These views show one set of named points, seen from different sides, and a view may be mirrored.
A view may leave some points out, and in a few views one point is out of place. Which views, in the order they come, and which point in each? Write no view if none.

-- scene 1 --
A:
  Lugu [ -6   0  13  74  35 -26 -12  59]
  Miz [ -5   0   3 105  46 -14 -30  57]
  Vonud [-16 -22  -1  60  42   7 -26  60]
  Pesi [ 14 -25   2  85  32 -23 -37  60]
  pizat [-15  -1   6 116  39 -23 -29  46]
  pena [  5  -4   8  83  42 -15 -24  68]
B:
  pizat [ 32   1 -20   7 -47 -21 -49  -8]
  Pesi [ 12  16 -18 -19 -29 -14 -29 -31]
  pena [ 26  21 -31   0 -36   1 -31 -33]
  Lugu [ 36  22 -38  -2 -43 -11 -44 -44]
  Miz [ 26   6 -21  11 -38  -7 -38 -14]
  Vonud [ 31  17 -46   2   2  -9 -34 -39]
C:
  Miz [-27 -35  21  64   8  -5 -67  81]
  pizat [-27 -37  16  76  15  11 -71  91]
  nel [-18 -42   9  83  27  -7 -56  84]
  pena [-29 -28  29  71   8 -28 -57  80]
  Lugu [-32 -26  29  90  14 -24 -45  88]
  Pesi [-18 -33  21  63   4 -36 -64  80]
D:
  pena [-53 -37  -6 -50   3   8  31 -85]
  pizat [-41 -37  -3 -50  -2 -11  35 -56]
  Lugu [-60 -62  -7 -55  25   3  28 -74]
  Pesi [-61 -37 -19 -77   6   2  23 -86]
  Miz [-44 -36  -2 -47  -1   0  28 -75]
E:
  Miz [-27   6  14  49 -24   4  35  38]
  pena [-48   4   6  48  -7   7  25  40]
  nel [-15   3  19  28 -15  15  16  33]
  pizat [-12  13  19  43 -33  11  27  43]
  Lugu [-46  13   9  40  -7   9   4  42]
  Vonud [-43 -23   4  43   1 -19   7  44]
  Pesi [-31 -11   7  37   7  21  30  41]
Moved in: C, D
  C moved: Pesi
  D moved: pena
